Which row each row swaps with, under one turn or mirror
Z_245: [-11.0,  12.3,  -3.1,   5.0,   4.9,  13.3,   2.4,   0.0, -19.0,  13.8,
   0.8,   0.8,   0.6,   6.0,  -5.5,   1.9, -10.5,   0.0,  -9.6,  -3.1,
  -6.9,   4.6]
Z_289: [-23.0,  -6.6,  -7.4,  -5.0,   5.9,  -3.7,   2.5,  18.2, -11.3,  -0.9,
   0.7,  -6.7,   2.1,  -2.8,  -1.7,  -0.1,   4.6,  -9.0,   4.0,  -2.3,
   0.9,   1.7]
Z_685: [ 4.9,  3.2, -9.6,  0.3,  0.0, -7.7,  1.3,  0.9, -8.5, 35.7,  0.4, -2.3,
 -1.7,  1.8, -3.1, -5.3, -5.8, 10.8,  1.5,  2.0, -0.2, -8.1]
Z_607: [ -6.3, -16.9, -10.3,  -3.1,   1.6,  -6.0,   3.0,   0.6, -18.2,   0.0,
   1.3,  -5.0,   3.5,   7.4,  -1.4, -10.8,   3.6,  23.5,  -4.4,  -1.4,
  -4.5,   4.1]
Z_523: [ -4.9, -10.6, -11.6,  -0.3,  -2.3, -10.8,  -3.3, -11.1, -16.3,  10.3,
  10.7,  -0.5,   5.7,  -2.5,   1.6, -11.5,   1.7,   8.6,  -6.2,  -2.3,
 -16.4,  -0.1]
Z_421: [  8.2,   4.9, -11.8,   6.7,   0.8,  -1.5,   2.7,   1.3, -20.7,  23.1,
   7.0,  -1.7,   0.3,  -0.4,  -3.5, -13.1,  -0.4,  -0.8,   5.1,   2.4,
  -5.3, -10.4]
Z_852: [ -2.9,   8.9,  -5.3,  -1.4,   2.3,  -4.2,  12.8,  21.7,  -1.8,   6.4,
   0.9,  -6.0,  13.3,   1.1,   2.5, -12.2,  -5.1,   5.4,  -1.8,  -2.9,
  -4.3, -11.3]
Z_44: [  0.6,  -1.8,  -9.2,  -1.2,  -3.3,  -0.1,   6.5,  -4.8, -19.6,  17.6,
  11.6,  -2.5,  -3.4,   0.5,  -6.1,   0.5,  -5.0,  -5.6,  -7.3,  -6.6,
   3.2,  14.2]
Z_51: [ -6.2,   8.9,   1.1,  -8.6,  -2.5,   2.7,   8.1,  11.9, -11.2,   3.7,
  -3.6, -18.0,   0.8,  -0.9,  -4.9,   8.9,  -3.3,  -2.2, -10.3,  -5.2,
  -5.7,  -0.2]
Z_894: [-20.5,   0.1,  10.1,   0.3,   0.4,   8.6,  -5.8,   6.8,  -9.2,  15.9,
  11.0, -12.1,   1.0,  -3.6,  -1.9,  -1.5,   0.2,   1.4,  -1.1,   3.4,
 -10.0,   2.2]
Z_392: [ -3.4,  -4.7,  -7.4,  -0.9,   6.1,  -6.8,  -0.7,  17.6,  -2.2,  -6.4,
  -1.5,  -5.8,   4.3,  -4.6,  -0.2,   3.6,  -2.2,  -4.4, -15.7,   2.6,
  -1.0,   3.7]
Z_413: [-11.3,  -0.8,  -4.9,   9.1,   8.2,   7.0,   0.8,  -3.2, -17.8,  15.5,
   6.3,   0.1,   0.4,   3.4,  -7.5, -17.7,  -9.7,   3.9,  -6.4,  -5.0,
  -3.7,  12.3]
Z_539: [-18.0,  -2.4, -10.9,   2.5,  -2.9,  -2.2,   6.5,  -2.9, -18.5,  14.8,
   5.6,  -3.9, -12.5,  -3.5, -12.6, -10.6,  -6.2,   6.4,  -1.5,   0.0,
  13.1,   0.5]
Z_62: [ -3.0,   1.6,  -9.4,   2.1,  12.3,  -3.9, -13.0,   0.0,  -0.1,   7.8,
  -9.6,  -2.7,  -0.1,  -3.2,  -8.1,   6.8,   1.1,   6.1,   6.4,   9.9,
   1.7,  -2.4]
Z_50: [ 10.6,  -3.0,  -9.5,   2.2,   7.9,  -4.8,  -0.5,  -3.5, -14.6,  19.8,
   3.0,  -5.2,   2.2,  -0.6,  -0.7,   5.1,  -2.0,   6.4, -20.4,   2.6,
   6.0,  -1.3]
Z_966: [-17.7,  -3.5,  -6.2,  -3.0,   1.6,  -3.2,   2.7,   6.6, -15.3,  32.1,
   2.0,  -5.1,   3.7,   1.4,  -2.1,   7.5,  -7.3,   3.1,   8.5,  -1.9,
  -1.4,   7.8]
Z_879: [-4.7, 19.7, -4.6, -4.4,  1.6, -3.6,  3.7, -6.2,  3.6,  0.6,  2.4, -6.2,
  5.6, -2.9, -1.8, -0.7, -3.9, -2.2, -0.8, -1.8, -3.0,  1.4]
Z_209: [ -0.8,  -7.3, -10.9,  -0.2,   2.7,  -8.2,   1.9,  -9.5, -12.7,  -3.7,
   1.3,  -6.0,   4.4,  -8.7,  -1.0,   5.7,   3.5,  -1.8,   7.4,  -0.1,
   3.4,  -6.0]
Z_414: [-10.7,  14.3,  -7.4,  -1.6,   1.9,  -2.0,   3.6,   9.0, -13.5,  23.2,
   1.1,  -1.1,   3.8,  -5.0,  -4.5,  -5.9,   1.6, -11.1,   3.3,  -4.4,
   8.2,   7.3]
Z_916: [ -5.6, -12.0,  -8.9,  -2.8,   3.7,  -8.3,   1.7,  13.3, -12.8,  -9.9,
   1.3,  -6.0,   2.8,   4.7,  -1.3, -13.1,   3.1,  11.9,  -6.2,  -0.2,
 -11.3,   2.5]
Z_158: [-3.2, -4.8, -5.7,  3.5,  3.4, -7.1,  2.9,  2.0, -9.7, 31.7,  6.0, -1.6,
  3.3, -0.3, -3.8,  3.5, 12.5, 15.7, -0.7, -1.2,  8.4, -3.8]
Z_818: [ -2.8, -19.4,  -5.3,   0.9,   2.3,  -9.8,   5.2,   9.2,  -7.1,  20.8,
   2.8,  -0.7,   5.2,  -2.4,  -5.2,  -0.2,   8.8,  21.1,  -9.8,  -0.1,
  -3.7,   1.4]
Z_445: [-21.1,   0.4,   0.7,   8.1,   7.9,  10.2,  -5.7,  -0.5, -11.6,   6.1,
  -2.6,  -7.6,  -0.4,   1.6,  -8.2, -14.6,  -8.6,   8.3,  -5.4,   1.5,
  -6.0,   7.4]
Z_420: [  0.1,   3.5, -25.8,   3.1,   5.8,  -9.8,   5.7,   5.2, -18.4,  11.1,
  -1.0,   4.5,  -0.9,  -0.8,   1.3,  10.7,  -5.2,   8.3,  -0.2,   1.4,
   0.2,  -1.5]
Z_965: [  7.1,   5.0,  -6.5, -11.1,   2.0,  -7.5,   3.9,  -1.4,  -9.4,   8.5,
   2.7,  -4.1,   5.5,   2.7,  -0.7,   5.1,   3.4,  22.9, -10.1,  -2.5,
   5.8,  -8.1]
Z_406: [ -4.4,   6.6,  -7.1,   4.7,   5.5,  -3.4,   3.4,   6.1,  -6.8,  31.9,
   2.2,  -2.5,   1.5,  -1.5,  -3.0,   1.1, -11.1,   5.4, -20.3,  -0.6,
  -1.8,  -2.8]
Z_428: [  6.6, -13.9,  -7.6,   0.8,   3.6,  -9.5,   3.2,   2.5, -12.9,  15.8,
  -2.7,  -8.6,  -0.2,   3.7,  -4.6, -19.5,   6.6,   7.6, -13.4,  -2.1,
  -7.2,   6.5]
Z_528: [-10.0,   5.0,  -8.4, -12.3,   0.2,  -2.4,   7.1,   0.6,  -6.8,  13.9,
   2.4,  -4.2,   4.7,   8.3,  -0.9,   8.1,  -5.9,  15.5,  10.6,  -6.1,
   7.6,   7.6]
Z_520: [ -8.7,  16.9,  -1.3,   0.5,   5.7,   9.0,  -3.5,   4.7, -15.6,  12.5,
  -7.2,  -6.7,  -3.3,  -4.4, -10.4,   7.9,  -4.5,   5.6,  -3.3,  -0.7,
  -2.6,  -8.3]
Z_922: [  2.5,   3.0, -13.2,  -7.2,   1.5, -19.9,   0.1,  16.1,  -5.7,   8.0,
   2.9,  -2.6,   3.2,  -0.7,   2.1,  -4.9,  11.9,   1.5,  -2.5,   7.2,
   8.0,  -1.1]
Z_212: [-16.4,  -4.9,  -8.4,   3.8,   4.9,  -1.5,   2.7,   0.0, -17.9,  24.9,
   0.9,  -1.7,   1.0,  -0.5,  -1.6, -14.0, -14.6,  13.3, -16.4,  -2.1,
  -2.4,  -6.5]
Z_650: [ -7.3,   5.8,  -0.6, -10.8,   0.1,  -3.5,  -0.2,  15.1,  -3.0,  11.7,
  -6.0, -12.3,  11.1,  -1.2,   5.4,  -1.2,  -1.9,   2.9,   4.7,  -2.2,
  -8.4, -15.4]
Z_139: [-17.0,  -9.7,  -6.5,  -5.4,   4.2,  -6.9,  -0.1,   3.8,  -7.6,  -7.0,
  -0.3,  -6.9,   6.9,  -8.4,  -0.5,  -9.8,   3.6,   6.0,  -5.8,  -1.1,
  11.2, -10.1]
Z_143: [ -9.0,   5.7,  -2.2,  -2.4,   1.3, -10.9,  -5.3,   7.8,   0.3,  11.9,
  10.5,  -6.7,   6.3,   3.5,   8.0, -20.4,   5.0,   9.3,  -8.3,  10.2,
  -3.0,   6.2]
Z_627: [-16.2,  -0.6,  -0.2,  -1.0,   6.4,   5.6,  -0.4,  16.8, -18.3,  11.2,
   1.4, -15.1,   2.3,   5.3,   6.5, -13.9,  -7.1,  -1.8,  -9.9,  -2.5,
  -8.1,   5.7]
Z_866: [-11.7,  -2.9,  -6.0,  -0.7,  -1.7,  -2.3,   0.4,   6.6,  -7.4, -12.5,
   0.4,  -7.2,   5.0,   1.8,  -0.1,   0.4,  -3.5,  -6.1,   5.1,   3.6,
  -4.4,   4.9]
Z_674: [-14.1,  -1.7,   4.2,   2.4,   8.1,   6.5, -11.4,  -1.9, -12.2,   5.6,
  -6.2, -13.3,   1.5,  -3.6,  -6.5,  -9.8,   0.3,   6.1,  10.7,   2.0,
  -0.8,  -1.9]
Z_109: [-11.5,  11.1,  -4.2,   3.4,   0.6,   9.1,   5.3,  12.8, -18.2,  25.7,
   7.7,  -8.1,   1.9,   1.0,  -2.5, -12.6,  -0.5,   2.4,   4.1,  -7.0,
   4.3,  -6.6]
Z_128: [-13.8,   6.6,  -9.6,   6.7,   3.2,  -5.2,  12.9,   4.8,  -1.9,   7.5,
   3.9,  -3.3,  -3.6,  -1.5,  -3.8,   3.1, -17.9,   7.4,  -2.2,   1.7,
  11.9,   3.9]
Z_380: [-14.2,  -2.9, -13.1,   2.6,   0.3,  -3.2,   4.5,  12.6, -24.3,  22.1,
  -8.0,  -0.7,   5.3,  -4.7,  -4.2, -10.1,   9.3,   2.1,   3.5,  -5.0,
 -10.2,   6.9]
Z_89: [ -4.5,  -8.0, -10.3,   1.5,   5.0, -11.9,   3.9,  -4.4,  -3.7,  19.2,
  12.3,   2.0,  -4.1,   1.8,  -7.2, -11.5,   2.8,   1.8,  -5.0,   2.0,
  13.0,   9.3]
Z_370: [  5.8,  -2.4,  -7.9,   0.7,   2.7,  -9.2,   0.9,  15.1,  -3.8,  10.0,
   0.9,  -8.3,   5.1,  -1.1,  -2.4, -14.5,  14.5,  12.0,  -3.7,   1.7,
   1.7, -14.3]
Z_875: [  7.7,  -3.9,  -9.1,  -4.6,   1.0,  -8.3,   3.7,   3.0,  -8.5,  -4.5,
  -0.5,  -0.4,   4.5,   8.2,  -2.0,   1.1,   6.4,  14.6, -14.2,   2.7,
  -8.1,  -3.2]
Z_709: [-24.5,   1.5,  -7.7,   5.9,   0.8,  -3.8,   4.0,  12.6,  -5.6,   8.1,
   0.5,  -2.2,   2.4,  -3.1,  -3.5,  -8.9, -14.1,   7.9, -11.3,  -1.9,
 -16.4,   2.9]
Z_285: [-11.6,  -7.0,  -1.5,  -9.3,  -5.4,  -7.5,   0.4,   1.0, -12.3,   0.6,
  -2.5, -14.4,  -0.1,  -2.5,  -3.3, -14.5,   2.0,   8.1,  -7.3,  -1.2,
 -14.9, -12.6]
Z_917: [ -4.4,  -7.8,   0.2,  -5.9,   3.5, -16.7,  -7.0,   5.2,   8.7,  11.4,
  -0.7, -10.1,   7.0,  -1.7,  -1.6,  -0.3,   5.7,   5.7,   0.4,   9.8,
  -4.4,  -0.6]
Z_291: [ -2.0,  -7.2, -15.2,  10.4,   2.6,  -6.2,   7.3,  -5.0,  -9.8,  13.5,
   3.3,   7.2,   2.5,   3.8,  -5.5,  -3.8, -10.3,   4.5,  -3.8,   1.0,
   8.7,  13.5]
Z_755: [ -8.1,  -9.5,  -7.2,  -1.8,   4.2,  -8.4,   6.0,   6.9, -10.6,  12.8,
  -1.1,  -6.0,   0.7,   7.3,  -2.5,  -8.4,  -4.9,  29.5,   2.6,  -1.3,
   9.7,   3.1]
Z_148: [ -0.1,   0.7,  -2.8, -13.0,  -5.9,  -7.5,   1.5,   6.4, -12.7,   8.4,
   1.9, -15.0,   5.1,  -2.3,   1.3,   5.3,   7.5,  -0.7,  -7.3,  -3.7,
 -15.9, -10.7]
Z_156: [-18.0,   7.5,   6.4,  -1.7,   1.3,   0.0,  -2.3,  15.8,  -0.4,  12.5,
   2.4, -14.3,   2.1,  -2.6,  -2.3,   4.7,  10.5,   5.0,   3.8,   3.1,
  -1.0,  -7.8]

Z_520 pairs with Z_965
Z_852 pairs with Z_421
Z_44 pairs with Z_392
Z_380 pairs with Z_143
Z_528 pairs with Z_62
Z_428 pairs with Z_627
Z_291 pairs with Z_866
Z_245 pairs with Z_875
Z_916 pairs with Z_413
Z_894 pairs with Z_818
Z_414 pairs with Z_922
Z_709 pairs with Z_523
Z_212 pairs with Z_285
Z_109 pairs with Z_370

